Here are some points:
[-0.513  0.396 -0.444  0.578  0.009  0.087  1.315  0.334  1.239 -3.046 -0.958
 -0.223 -1.574 -0.576 -0.469 -0.267  0.317 -0.026 -0.329 -0.192  0.159 -0.427
  0.369 -0.390 -0.229  2.268 -0.340 -0.624  0.493  1.195  0.926  1.312  0.675
  0.629  1.604  1.373  0.840]
[ 1.610  0.041  1.316 -0.450 -0.377  0.318 -0.696  0.086 -2.288  1.847  0.057
  0.736  1.674 -0.327  0.243  0.683  0.190  2.306  1.233 -0.208  0.276  0.044
 -0.491  0.864 -0.042 -2.070 -0.543  0.271  1.165 -0.508 -0.454 -1.564 -1.270
 -0.482 -1.425 -1.752 -0.971]
[ 0.316 -0.424  0.542 -0.782  1.471 -0.106 -1.718 -0.664  0.963  0.729 -0.395
  0.008  0.120  0.421 -0.151  0.194 -0.774  0.079  0.602 -0.057 -0.325 -0.253
  0.438 -1.385 -0.873 -0.732  0.145 -0.853 -1.109 -1.564  0.721 -0.562  1.540
 -0.656 -0.859  1.166 -0.136]
[-0.076  0.590  0.089 -1.826  1.822  0.714  0.261 -0.182  0.829 -1.425 -0.612
  1.183  0.657 -0.388 -1.595  0.140 -0.857  0.796 -0.209 -0.110 -0.032 -0.710
 -0.937 -0.215  0.709 -0.085 -1.001  0.416  1.126  0.408 -0.813 -0.620  0.757
  0.572  0.161  1.307 -0.912]
[ 0.642  0.802 -0.877  0.787 -1.534  1.770 -0.166  1.522 -2.277 -1.178 -0.361
  1.519 -0.692 -1.032  0.925 -0.523  0.624  1.756 -0.103 -0.362 -0.785  0.649
 -1.124 -1.048  0.395 -0.113 -2.707 -0.594  1.159 -0.971  0.282 -1.076 -0.181
  1.388 -0.874 -1.515 -1.732]
[-0.594 -0.138  0.067  0.941  1.077 -0.239  1.999 -0.790  1.990 -1.815 -0.038
  0.033 -1.697 -0.807 -0.367 -0.440  0.250 -1.560 -1.958  0.041 -0.481 -0.308
  0.655  0.313  0.120  1.703  0.338 -0.456 -0.679  2.024 -0.285  1.548 -0.357
  0.954  2.603  0.876  0.549]
[-0.573  2.043  0.475 -0.527  1.250  0.193  0.779  0.604  0.835 -1.227 -0.052
  1.410 -0.270  0.048 -2.330  0.607  1.187  1.249 -0.118 -0.035  0.079 -1.148
 -0.705  1.832  0.972  1.133 -1.040  2.007  2.080  1.100  0.130 -0.676 -0.114
  0.382  0.645  0.973  0.821]
[ 1.240  1.273  1.349 -0.127 -0.547  0.148 -0.037  0.666 -1.815  2.118  0.957
  0.881  1.358 -0.021 -0.722  0.491  1.136  2.148  0.649  0.091  0.469 -0.164
 -1.196  1.985  0.527 -0.923 -1.037  1.883  2.557  0.179 -0.641 -1.351 -1.287
 -0.247 -1.165 -1.381  0.507]
[-0.097 -0.566 -1.062 -0.210 -0.625  0.714  1.139  0.438 -0.198 -1.559 -0.702
 -0.451 -1.046 -0.247  0.576 -0.655 -1.275 -1.692 -0.898  0.497  0.026  0.489
  0.267 -1.193  0.109  1.780  0.523 -1.835  0.097  1.145  0.806  1.622  1.089
  1.368  1.458  0.369 -0.763]
[ 0.154 -0.045  0.722 -0.269  0.729 -0.631 -0.436 -1.023  1.208  0.460 -0.649
 -0.492  0.971  0.239 -0.067 -0.420 -0.635 -0.366  0.229 -0.010  0.477 -0.509
 -0.989 -1.149 -0.143 -0.452  0.011 -0.431  0.550 -0.491  0.195  0.755  0.910
 -0.437  0.536  1.059  0.560]
[-0.207  0.092 -0.244  1.296  0.358  0.169  2.279 -0.237  1.235 -2.464 -0.338
  0.290 -2.164 -1.188 -0.064 -0.594  0.336 -0.947 -1.929 -0.089 -0.522 -0.104
  0.534  0.094  0.032  2.197 -0.279 -0.939 -0.116  2.132  0.199  1.638 -0.413
  1.324  2.615  0.482  0.277]
[ 0.538 -0.864  2.146  2.550  1.007 -0.112  0.409  0.017  0.328 -0.376  0.350
  0.192 -1.736 -0.913  1.058 -0.361  2.490 -0.332 -1.042  1.088 -0.744  0.144
  1.102  0.155 -0.500  0.295 -2.049  0.406 -0.467  1.193 -0.602  0.023 -1.034
  0.969  2.112 -0.516  0.577]
[-0.934 -0.338 -1.426  0.777 -1.996 -1.096  1.593 -0.218  0.818  1.151  1.562
 -1.561 -0.023  0.880  0.549 -1.338 -0.478 -2.878 -1.532  0.473  0.402  0.929
 -0.622  0.751  0.644  0.990  1.730  0.734 -0.290  1.395 -0.999  2.400 -0.668
 -0.276  0.927 -0.383  1.314]
[-0.247 -1.032 -1.196 -0.479 -0.587  0.020  0.845 -0.445 -0.810  0.705 -0.271
 -1.013  0.455  0.172  1.180 -0.152 -1.834 -2.580 -0.670  0.289  0.364  0.429
  0.733 -0.462  0.352  0.343  2.767 -1.879 -1.047  0.816  0.531  1.488 -0.368
  0.708  1.195 -0.948 -1.038]
[-1.541  1.059 -1.709  0.546 -0.730  0.973 -1.925  2.022 -0.453  0.160  1.009
  0.196 -1.195  1.423 -0.452  0.201  1.104  0.242  0.387  0.069 -0.671  0.148
 -0.037 -0.240  0.179  0.598 -1.052  1.920 -0.471 -2.284  0.794 -1.708  1.634
 -0.549 -2.216  0.446  0.298]
[ 0.882  1.494  0.362 -0.767  0.133 -0.044 -0.565  0.533 -0.853  0.987  0.644
  1.712  1.002 -0.201 -1.616  0.957  0.987  3.342  1.121 -0.900  0.094 -0.521
 -0.975  1.778  0.376 -0.937 -1.122  1.593  1.632 -1.080 -0.275 -2.237 -0.646
 -1.318 -2.439 -0.631  0.105]
[-0.514 -0.776 -1.191  0.081 -0.872 -0.138  1.160 -0.467 -0.959  0.093 -0.659
 -0.875  0.895 -0.198  1.504 -0.172 -1.158 -2.289 -0.565  0.016  0.609  0.156
  0.243 -0.438  0.693 -0.028  2.323 -1.521 -0.664  0.800  0.197  1.460 -1.215
  0.948  1.632 -1.341 -0.958]
[-0.233 -0.133 -0.837 -0.473 -0.237  1.135  0.087  1.392 -0.095 -1.199  0.050
 -0.192 -2.000  0.544 -0.384 -0.566 -0.892 -0.980 -0.345  1.054 -0.178  0.600
  0.601 -0.906 -0.248  2.712 -0.386 -0.820  0.563  0.655  1.573  0.905  2.589
  0.835  0.411  1.133 -0.133]
[ 0.464 -0.119  0.318 -0.537 -0.062 -0.708  0.175 -0.750  0.930  0.058 -0.736
 -0.440  1.396 -0.022  0.095 -0.779 -1.096 -0.267  0.123 -0.178  0.695 -0.251
 -1.537 -1.183  0.098 -0.586 -0.018 -0.762  1.015 -0.134 -0.217  1.221  0.513
 -0.230  0.472  0.743  0.316]
[ 0.762  0.337  0.637 -0.384 -1.367 -2.201  0.845  0.485  0.431  2.684  2.601
 -0.246  0.609  0.854 -0.872 -1.420  0.586  0.766  0.300  1.188  1.013  1.142
 -1.074  2.372 -0.348  0.872  0.005  1.981  2.435  1.552 -1.499  1.586 -0.930
 -1.470 -1.282 -0.321  2.117]
[ 0.459 -0.439  0.786 -0.349  0.962 -0.150 -1.271 -0.782  0.866  0.372 -0.757
 -0.258  0.570  0.229  0.066 -0.014 -0.679  0.173  0.577 -0.158  0.031 -0.376
 -0.287 -1.420 -0.579 -0.884 -0.202 -0.831 -0.491 -1.227  0.552 -0.135  1.258
 -0.566 -0.386  1.030  0.057]
[-0.811 -0.690  0.745  0.260  1.854 -0.755  0.077 -1.453  2.123 -0.143 -0.124
 -0.681 -0.090  0.121 -0.254  0.289  0.062 -1.660 -0.842  0.146 -0.269 -0.585
  0.684  0.114 -0.011 -0.415  0.936  0.315 -1.637  0.547 -0.812  0.419  0.065
 -0.209  1.433  1.187  0.658]
[ 0.338 -1.891  1.370  0.249  0.643  0.045 -0.940 -1.028  0.402 -0.409 -0.517
 -0.816 -0.343 -0.313  0.810  0.398  0.118 -0.642  0.000  0.309 -0.669  0.427
  1.328 -0.998 -0.986 -1.423 -0.329 -0.834 -2.342 -0.333 -0.802 -0.442  0.301
  0.172  0.147  0.412 -0.540]
[ 0.483 -0.584  0.100  0.668 -2.527 -0.392  0.345 -0.597 -0.586 -2.238 -1.084
 -0.691  0.789 -1.252  0.953 -0.048  0.511  1.750  1.048 -1.226  0.351  0.432
 -0.618 -0.403 -0.633 -1.650 -0.987 -0.500 -0.365 -0.321 -1.383  0.196 -1.598
 -0.122 -0.814 -0.648  0.086]
16 more points follow, each with its number after it:
[ 1.158 -1.839  1.712  1.947 -0.858  0.554 -0.285 -0.083 -0.722 -1.166 -0.097
 -0.568 -1.853 -1.057  1.536 -0.105  1.424  0.334 -0.378  0.483 -1.151  1.180
  1.503 -0.650 -1.335 -0.708 -2.017 -0.876 -1.755  0.461 -0.923 -0.291 -0.515
  0.807  0.306 -0.684 -0.361] 0
[-0.180  0.282 -1.416 -0.883 -0.540  0.517 -0.797  1.232  1.321 -1.812  0.925
  0.893 -2.539  0.066 -1.098 -0.926 -0.363  1.200 -0.247  0.269 -1.117  1.189
  0.226 -1.236 -1.103  1.896 -2.324 -0.248 -0.518 -0.793  0.119 -0.139  2.681
  0.079 -2.349  1.923  0.114] 1
[ 0.653 -0.241  0.616 -0.458  0.172 -0.332 -0.643 -0.806  0.627 -0.061 -0.896
 -0.359  1.072 -0.050  0.209 -0.452 -0.880  0.280  0.560 -0.322  0.196 -0.153
 -1.002 -1.558 -0.354 -0.965 -0.422 -1.001  0.333 -0.878  0.178  0.438  0.907
 -0.293 -0.096  0.805  0.062] 2
[-1.208  0.072  0.510  0.806  1.497 -0.322 -0.353 -1.035  1.903 -0.824  0.018
 -0.586 -1.272  0.332 -1.124  1.516  1.125 -0.059 -0.275 -1.037 -0.763 -1.049
  1.968  1.464 -0.508 -0.251  1.288  1.286 -2.629 -0.212 -0.115 -1.128 -0.299
 -1.190  0.121  1.311  1.233] 3
[-1.109 -1.074 -1.603 -1.005 -1.226 -2.360 -0.285  0.191  0.041  1.561  0.968
 -1.068  1.548  0.773  1.468 -0.825 -0.484 -2.181  1.224  1.191  1.756  0.785
  0.656 -0.397 -0.174  0.629  2.420 -0.158 -0.793 -0.115 -0.036  1.845 -1.022
 -0.334 -0.577 -0.845  0.696] 4
[ 0.079  2.259 -2.155  0.687 -1.914  1.350  0.944  1.823 -2.587  1.781  0.902
  1.184  0.233  0.517  0.142 -0.781 -0.443  0.418 -0.927 -0.466 -0.091  0.131
 -2.236  0.743  1.793  0.918 -0.139  0.641  2.745 -0.387  1.169 -0.192 -0.474
  0.526 -0.491 -2.270 -0.801] 5
[ 1.176  0.425  1.072  0.466 -1.062 -0.057 -0.744 -0.031 -1.102  0.661  0.939
  0.673  0.451 -0.698 -0.435  0.486  1.289  3.485  0.858 -0.969 -0.491  0.252
 -0.767  1.310 -0.505 -2.180 -1.920  1.289  0.362 -0.948 -1.478 -1.978 -1.413
 -1.246 -2.597 -1.093  0.159] 6
[ 0.459  0.214  2.050  1.394  0.843 -0.456 -1.106  0.969 -0.191 -0.023 -0.001
  0.369 -0.640  0.002  0.034  0.468  2.702  1.724  1.540  0.802  0.363 -0.668
  0.938  0.391 -0.818  0.244 -1.857  1.373  0.900 -0.315  0.891 -1.022 -0.418
 -0.428  0.129 -0.049  1.304] 7
[ 0.501  0.097  1.661  0.449  1.115 -0.784 -1.103  0.930  0.939 -0.781  0.201
  1.007 -1.154 -0.494 -0.606 -0.060  2.467  2.283  1.606  0.839  0.305 -0.223
  0.734 -0.034 -1.200  0.643 -2.608  1.024  0.760 -0.338  0.381 -0.986  0.418
 -0.134 -0.892  0.921  1.220] 8
[ 0.181 -0.013 -0.469 -0.966 -0.329 -0.930  0.703 -0.864  0.687  0.393 -0.406
 -0.351  1.897  0.063  0.190 -0.894 -1.475 -0.822  0.005 -0.026  0.999 -0.048
 -1.742 -0.871  0.473 -0.333  0.812 -0.794  1.131  0.309 -0.405  1.690  0.033
 -0.122  0.656  0.293  0.050] 9
[-0.323  1.316  0.298  1.935  0.121  1.268  0.631  0.314 -1.099 -1.715 -1.234
  0.678 -0.370 -0.842 -0.172  1.161  1.737  1.535 -0.251 -1.303 -0.483 -1.335
 -0.291  0.969  0.841 -0.650 -0.904  0.878  0.581 -0.037  0.309 -1.521 -1.465
  0.521  1.220 -0.891 -0.260] 10
[-0.308  0.552  0.605 -0.297  1.401 -0.742 -2.055  0.422  1.268  0.568  1.297
  0.857 -1.364  0.408 -1.463  1.020  1.557  2.314  1.278 -0.267 -0.601 -0.337
  1.822  0.927 -1.493  0.208 -0.742  1.533 -1.368 -1.744  0.439 -2.060  0.525
 -1.595 -2.802  1.164  1.272] 11
[-0.402  1.243  0.950 -0.339  1.624  0.462  0.601  0.720  0.607 -1.675 -0.336
  1.496 -0.401 -0.182 -1.847  0.667  1.127  1.499 -0.393 -0.234 -0.377 -0.886
 -0.501  1.422  0.796  0.442 -1.788  1.657  1.689  0.515 -0.405 -1.234  0.143
  0.308  0.299  1.254  0.122] 12
[-1.391 -0.924 -0.484 -0.285  0.072 -1.103 -1.581  0.655  0.702  2.270  2.058
 -1.191 -0.519  1.997  0.058  0.105  0.545 -2.103  0.438  1.409  0.151  0.681
  1.576  0.618 -0.557  0.596  1.475  1.651 -1.934 -0.678 -0.174 -0.168  0.869
 -1.117 -1.394  0.449  1.435] 13
[-0.220  0.991  0.881  1.322  0.461 -0.682 -1.534  0.896  0.546  1.207  1.426
  0.138 -1.627  0.890 -1.193  0.761  2.628  1.911  1.174  0.036 -0.329 -0.485
  1.712  1.948 -1.159  0.789 -0.571  2.344 -0.427 -1.042  1.032 -1.683  0.064
 -1.890 -1.638  0.445  2.281] 14
[ 0.134  0.715  0.780  0.982 -0.885 -0.517 -0.556  0.765 -1.087  1.547 -0.018
 -1.132  0.968  1.179  0.162  0.362  0.959  0.691  1.510  0.074  1.183 -0.670
 -0.259  0.965  0.026 -0.095  0.773  1.346  1.509 -0.445  1.259 -0.118 -0.340
 -1.322 -0.034 -0.507  1.644] 15
Which two of these numbered points are nearest to each point below, looking only along the 5 directions in which the first points spread most? Their numbers follow each, nearest first.
[ 0.304  2.168 -1.859  0.955 -2.131  1.558  0.480  1.876 -3.262  1.918  0.730
  1.146  0.225  0.343  0.307 -0.207  0.027  1.046 -0.348 -0.701 -0.141  0.046
 -1.675  1.056  1.515  0.346  0.049  0.527  2.334 -0.645  1.327 -0.768 -0.975
  0.288 -0.815 -2.726 -0.887] > 5 15
[ 0.447 -0.367  0.833 -0.336  0.944 -0.197 -1.170 -0.752  0.826  0.386 -0.734
 -0.235  0.513  0.137  0.148  0.026 -0.656  0.208  0.598 -0.229 -0.069 -0.295
 -0.217 -1.498 -0.649 -0.961 -0.326 -0.933 -0.480 -1.292  0.480 -0.155  1.295
 -0.570 -0.377  1.057  0.019] > 2 3
[-0.278  1.296  0.142  1.840 -0.021  1.260  0.680  0.045 -1.254 -1.508 -1.424
  0.709  0.000 -0.937  0.106  1.096  1.441  1.501 -0.155 -1.531 -0.349 -1.360
 -0.403  0.797  0.922 -0.892 -0.585  0.478  0.558 -0.214  0.398 -1.369 -1.758
  0.527  1.182 -1.145 -0.535] > 10 0
[ 0.069  0.144 -1.431 -1.206 -0.834  0.623 -1.210  0.874  0.921 -1.267  0.704
  0.748 -1.713  0.076 -0.778 -0.974 -0.682  0.939 -0.032  0.107 -1.014  1.331
 -0.352 -1.676 -0.911  1.138 -2.071 -0.474 -0.480 -1.192 -0.111 -0.196  2.699
  0.123 -2.680  1.626 -0.318] > 1 2
[-0.782 -0.466  0.441  0.551  1.838 -0.481  1.400 -1.154  2.265 -1.522 -0.121
 -0.051 -1.291 -0.588 -0.618  0.140  0.372 -1.569 -1.598  0.122 -0.549 -0.480
  1.058  0.505  0.023  0.998  0.532  0.049 -1.303  1.821 -0.729  0.894 -0.388
  0.551  2.248  1.224  0.499] > 3 9
[ 0.260 -1.537  0.424 -1.616  1.145 -0.143 -1.657 -0.900  0.719  0.268  0.023
 -0.006  0.075  0.037  0.084  0.393 -1.064 -0.248  0.445  0.251 -0.621  0.680
  1.198 -1.243 -1.106 -1.130  0.093 -1.125 -2.355 -1.042 -0.617 -0.754  1.131
 -0.246 -1.594  0.900 -1.035] > 2 9
[-0.024  0.830  0.533 -1.205  1.577  0.758  0.342 -0.138  0.866 -1.509 -0.587
  1.202  0.277 -0.486 -1.635  0.420  0.028  1.197 -0.364 -0.388 -0.212 -0.859
 -1.077  0.205  0.860 -0.107 -1.454  0.949  1.189  0.531 -0.728 -0.826  0.657
  0.553  0.418  1.184 -0.641] > 8 12
[-0.244  1.336  0.726 -0.530  1.424  0.698  0.310  0.355  0.961 -1.530 -0.193
  1.498 -0.461 -0.242 -1.845  0.497  1.059  1.635 -0.017 -0.227 -0.232 -0.972
 -0.835  1.179  0.476  0.647 -1.816  1.912  1.790  0.693 -0.336 -1.325  0.098
  0.124  0.445  1.089  0.253] > 12 8
[ 0.441 -0.031 -0.068 -0.814 -0.274 -0.897  0.451 -0.913  0.772  0.213 -0.620
 -0.422  1.774 -0.063  0.221 -1.029 -1.294 -0.420  0.118 -0.178  0.889 -0.107
 -1.732 -0.985  0.313 -0.405  0.333 -0.775  1.177  0.097 -0.371  1.490  0.238
 -0.176  0.439  0.414  0.250] > 9 2
[ 0.296  0.347  1.246  0.356 -0.853 -0.810 -0.309  0.283 -0.742  1.276  0.447
 -0.939  1.306  0.848 -0.376  0.549  1.174  1.253  1.770  0.169  1.367 -0.424
 -0.295  1.740 -0.100 -0.865  0.456  1.921  1.462  0.134 -0.252 -0.501 -0.926
 -1.415 -0.468 -0.366  1.580] > 15 14
[ 0.220  0.606  1.796 -0.697  2.138 -0.033 -0.866  0.183  0.354  0.653  1.076
  1.359 -0.368  0.153 -2.077  1.501  1.665  2.714  0.963  0.113 -0.484 -0.368
  1.732  2.463 -0.691 -0.216 -0.837  2.408 -0.072  0.341 -0.763 -2.364 -0.273
 -0.908 -1.393  0.577  0.608] > 14 8
[ 1.194 -1.788  1.733  2.046 -0.895  0.585 -0.304 -0.043 -0.746 -1.082  0.023
 -0.580 -1.927 -1.037  1.558 -0.106  1.539  0.354 -0.385  0.525 -1.133  1.188
  1.524 -0.555 -1.361 -0.703 -2.100 -0.755 -1.747  0.445 -0.910 -0.328 -0.507
  0.752  0.268 -0.733 -0.285] > 0 10
[ 0.236  0.613  1.875 -0.984  2.942 -0.040 -0.496 -0.568  1.143  0.059  0.200
  1.596 -0.502 -0.483 -2.113  1.561  1.044  2.206  0.212 -0.121 -0.738 -0.826
  1.106  2.119 -0.433 -0.654 -0.703  1.514 -0.393  0.310 -0.892 -2.127 -0.387
 -0.775 -0.922  0.999  0.054] > 8 7
Now 16 new points, numbered from 0 again:
[ 0.605 -0.181  0.508 -0.409  0.080 -0.477 -0.313 -0.789  0.761 -0.087 -0.882
 -0.400  1.164 -0.034  0.235 -0.609 -0.861  0.226  0.398 -0.265  0.388 -0.121
 -1.314 -1.426 -0.149 -0.820 -0.504 -0.873  0.689 -0.554  0.004  0.707  0.738
 -0.300  0.264  0.806  0.192] 0
[-1.257  0.217 -1.943 -0.391 -0.758  0.485 -1.180  1.482  0.272 -1.764 -0.059
 -0.401 -2.139  0.801 -0.225  0.105 -0.112 -0.272  0.823  0.128 -0.128  0.271
  1.463 -1.047 -0.906  2.154  0.244 -0.461 -1.229 -1.281  1.823 -0.035  2.217
 -0.104 -1.393  1.335  0.362] 1
[ 1.713 -0.096  1.477  0.229 -0.841  0.478 -0.078  0.006 -2.579  1.281 -0.138
  0.431  1.471 -0.618  0.585  0.627  0.503  2.199  0.943 -0.270  0.223  0.159
 -0.451  1.049  0.078 -2.070 -0.668  0.159  1.290  0.080 -0.675 -1.205 -1.858
 -0.158 -0.699 -2.123 -0.890] 2
[-0.927 -0.332  0.553  0.306  1.758 -0.923  0.630 -1.368  2.262 -0.087 -0.006
 -0.572 -0.149  0.198 -0.466  0.082  0.029 -1.887 -1.085  0.077 -0.162 -0.692
  0.426  0.243  0.131  0.154  1.128  0.380 -1.148  0.903 -0.444  0.799 -0.052
 -0.251  1.846  1.217  0.889] 3
[-1.531  0.744 -1.391 -1.621  1.753 -0.319 -0.448 -0.324  0.586  0.449 -0.671
  0.439  1.398  0.621 -0.600  0.729 -1.093 -1.043  0.461 -0.306  0.777 -1.268
  0.029 -0.252  0.872  0.218  2.330 -0.029 -0.202 -0.886  1.113 -0.264  0.306
 -0.140  0.158  0.466 -0.451] 4
[ 0.971 -2.148  1.505  1.062 -0.508  0.521 -0.526 -0.422 -0.578 -0.897 -0.370
 -0.886 -1.110 -0.739  1.471  0.072  0.540 -0.234 -0.128  0.496 -0.840  1.096
  1.504 -0.993 -1.235 -1.068 -1.215 -1.238 -2.032  0.219 -0.809 -0.236 -0.035
  0.652  0.181 -0.317 -0.692] 5
[-1.211 -0.091 -1.067 -0.153 -0.003 -1.580  0.698 -0.251  0.867  2.688  1.758
 -1.050  0.779  1.361  0.107 -0.632 -0.573 -3.043 -0.873  0.869  0.696  0.180
  0.125  1.131  0.797  0.947  2.837  1.002 -0.381  0.920 -0.169  1.636 -0.734
 -0.654  0.761 -0.411  1.172] 6
[ 0.344  0.045 -0.072 -0.814 -0.315 -0.709  0.495 -0.797  0.754  0.263 -0.651
 -0.382  1.753 -0.049  0.229 -0.971 -1.335 -0.384  0.214 -0.210  0.853 -0.134
 -1.672 -1.112  0.357 -0.452  0.313 -0.756  1.172  0.084 -0.279  1.370  0.296
 -0.176  0.461  0.442  0.301] 7
[-0.027 -0.611 -1.453  0.358 -1.582  1.252 -0.823  0.896 -1.865  0.533 -0.331
 -0.800 -0.629  0.506  1.605 -0.275 -1.150 -1.388 -0.109  0.129 -0.406  0.811
  0.469 -1.658 -0.101  0.211  0.762 -1.853 -1.050 -1.200  1.460  0.183  1.091
  0.670 -0.416 -0.971 -1.258] 8
[-0.826 -0.485 -1.215 -0.266 -0.046 -0.915  1.522 -0.297  2.028  0.904  1.912
 -0.731 -1.281  0.658 -0.299 -1.337 -1.187 -3.161 -2.082  0.964 -0.343  1.042
  0.123  0.440  0.345  2.243  1.566  0.163 -0.775  1.881 -0.726  2.339  0.521
  0.086  1.036  0.715  0.683] 9
[-0.269 -0.057  0.415 -0.181  0.923 -0.941  0.317 -1.029  1.605  0.651 -0.273
 -0.599  1.177  0.435 -0.137 -0.587 -0.680 -1.412 -0.381  0.061  0.488 -0.548
 -0.869 -0.411  0.416 -0.134  0.920 -0.073  0.393  0.272 -0.100  1.170  0.308
 -0.436  1.318  1.000  0.833] 10
[ 1.263 -0.470 -0.037 -0.438 -1.503  0.457 -0.503  0.025 -1.241  0.096 -0.605
  0.175  0.988 -0.606  1.123 -0.845 -1.009  0.889  0.473 -0.191  0.016  0.875
 -1.429 -1.794 -0.229 -1.175 -1.368 -1.585  0.756 -0.987 -0.254  0.179  0.360
  0.430 -1.049 -0.754 -1.169] 11
[-0.310 -0.483 -0.925 -3.723  1.801  0.146  0.538 -0.796  1.132  0.031  1.006
  2.192  0.801 -0.865 -1.399 -0.441 -2.014  0.093 -1.183  0.549 -0.757  0.982
 -0.700 -0.005  0.688  0.029 -0.731 -0.021 -0.162  0.641 -2.496 -0.570  0.613
  1.109 -1.266  0.536 -2.335] 12
[ 0.137 -1.803  0.257 -0.069 -0.534 -0.268  0.153 -0.875 -0.513  0.654 -0.305
 -1.523  0.719  0.170  1.394 -0.010 -1.064 -2.112 -0.200  0.481  0.238  0.626
  0.773 -0.588 -0.219 -0.892  1.684 -1.304 -1.499  0.534 -0.457  0.995 -0.359
  0.300  0.899 -0.608 -0.596] 13
[ 0.251 -0.946  0.149 -0.468  1.178  0.635 -1.629  0.366  0.830  0.761  0.884
  0.230 -1.871  0.474  0.125 -0.612 -0.532 -1.055 -0.532  1.247 -1.303  0.968
  1.035 -1.543 -0.999  0.837 -1.101 -0.789 -1.544 -0.872  0.417 -0.338  2.725
  0.239 -1.044  1.279 -0.489] 14
[-0.119  0.072 -0.140 -1.470  0.944 -0.354  0.884 -0.979  0.465  0.305 -0.644
  0.368  2.085 -0.288 -0.242 -0.316 -1.424 -0.946 -0.499 -0.107  0.652 -0.479
 -1.412 -0.301  1.035 -0.634  0.873 -0.403  0.960  0.609 -0.769  0.686 -0.223
  0.403  1.082  0.176 -0.839] 15
Which two of these numbered points are nearest to each point below, looking only along the 5 directions in which the first points spread most? Their numbers follow each, nearest first.
[-0.904 -1.266 -0.610  0.575 -0.813 -0.420 -0.552  0.342  1.802 -0.232  1.669
 -1.471 -2.601  1.020 -0.162 -0.594  0.279 -1.839 -0.804  0.580 -1.069  1.372
  1.606 -0.080 -1.201  1.326 -0.099  0.466 -2.580  0.030 -0.614  0.683  1.820
 -0.661 -0.898  1.572  1.396] > 10 4
[-0.159 -1.292 -0.395 -0.384 -0.483 -0.703  0.776 -0.934 -0.330  1.182 -0.032
 -1.282  1.229  0.246  1.209 -0.255 -1.368 -2.475 -0.452  0.422  0.619  0.425
  0.310 -0.146  0.321 -0.461  2.452 -1.119 -0.903  0.929 -0.408  1.512 -0.873
  0.267  1.174 -0.851 -0.448] > 13 7
[ 0.950 -2.157  1.473  0.814 -0.343  0.458 -0.646 -0.516 -0.499 -0.890 -0.454
 -0.790 -1.027 -0.687  1.364  0.142  0.411 -0.245 -0.055  0.489 -0.836  1.016
  1.455 -1.058 -1.230 -1.139 -1.095 -1.292 -2.108  0.156 -0.829 -0.265  0.086
  0.620  0.103 -0.199 -0.725] > 5 0
[ 1.563  0.081  1.734  0.864 -0.759  0.245  0.519 -0.089 -2.329  1.188 -0.057
  0.332  1.330 -0.682  0.453  0.665  1.034  2.047  0.608 -0.286  0.329 -0.132
 -0.417  1.707  0.237 -1.821 -0.540  0.666  1.421  0.746 -0.826 -0.984 -2.477
 -0.105  0.085 -2.266 -0.432] > 2 11
[ 0.197 -0.709 -1.202  0.803 -1.682  1.370 -0.826  0.858 -1.956  0.538 -0.286
 -0.727 -0.833  0.293  1.813 -0.342 -0.865 -1.261 -0.279  0.124 -0.620  0.919
  0.506 -1.703 -0.176  0.037  0.371 -1.907 -1.128 -1.204  1.346  0.084  0.919
  0.790 -0.308 -1.184 -1.304] > 8 11
[ 1.224 -0.385  1.314 -0.245 -0.962 -0.504  0.039 -1.149 -0.497  0.675  0.380
  0.050  1.621 -0.526 -0.394  0.581  0.298  2.142  0.621 -0.804 -0.027  0.303
 -0.830  1.507 -0.247 -2.827 -0.645  1.019  0.006 -0.005 -2.576 -1.158 -1.805
 -1.079 -1.736 -0.817 -0.124] > 2 11
[-0.456 -0.512 -0.535 -3.661  2.470 -0.426  0.235 -0.299  1.639  0.703  2.245
  2.167  0.142 -0.478 -2.074 -0.491 -1.562 -0.745 -1.367  1.390 -0.946  1.149
  0.311  0.345  0.502  0.427 -0.863  0.565 -0.727  0.697 -2.701 -0.658  0.315
  0.725 -1.610  1.027 -1.744] > 12 4
[-0.393 -1.284  0.081  1.125 -0.676 -0.382  1.525 -0.057 -0.910 -0.026 -0.018
 -1.281 -0.179 -0.119  1.469 -0.053  0.354 -2.404 -0.706  0.958  0.589  0.365
  1.299  0.685  0.348  0.676  1.741 -0.403 -0.625  2.115 -0.181  1.474 -1.642
  0.994  2.477 -1.309 -0.006] > 13 15
[ 1.219 -1.434  1.781  2.834 -1.039  0.487 -0.088  0.317 -0.768 -0.778  0.629
 -0.237 -2.484 -1.081  1.526 -0.363  2.393  0.668 -0.675  0.633 -1.307  1.205
  1.520  0.045 -1.319 -0.263 -2.613 -0.136 -1.414  0.642 -0.926 -0.393 -1.007
  0.680  0.296 -1.123  0.175] > 5 11
[ 1.285 -1.134  1.624  3.051 -1.133  0.462  0.354  0.453 -0.866 -1.020  0.693
  0.102 -2.692 -1.430  1.505 -0.489  2.560  0.983 -0.907  0.463 -1.353  1.186
  1.442  0.240 -1.217  0.062 -2.762 -0.183 -1.151  0.889 -0.909 -0.281 -1.464
  0.909  0.481 -1.411  0.135] > 5 2
[-0.672 -1.101  0.705  0.603 -1.217 -2.292 -0.701  0.648  1.043  0.133  1.682
 -1.001 -0.104  0.437  0.532 -0.513  2.466  0.145  1.331  1.479  0.895  1.027
  1.037  0.949 -1.112  0.286 -1.003  2.579 -0.714  0.442 -1.643  0.389 -0.984
 -1.069 -1.218  0.335  2.492] > 15 7
[ 1.367  0.955  1.180 -0.392 -0.758  0.290 -0.029  0.704 -1.826  1.490  0.624
  1.030  1.385  0.020 -0.505  0.185  0.772  2.525  0.575 -0.028  0.383  0.141
 -1.354  1.695  0.678 -1.213 -1.472  1.798  2.450  0.080 -0.688 -1.204 -1.324
 -0.597 -1.413 -1.587 -0.143] > 2 11
[-0.782  0.608  0.658  2.158  0.016 -0.394 -0.711  0.496  0.417  0.682  1.405
 -0.835 -2.294  1.122 -0.877  1.267  2.538  0.848  0.357 -0.415 -0.532 -0.531
  2.417  2.737 -0.952  0.778  0.745  2.458 -1.620 -0.215  0.750 -1.325 -0.588
 -1.782 -0.731  0.097  2.428] > 12 15
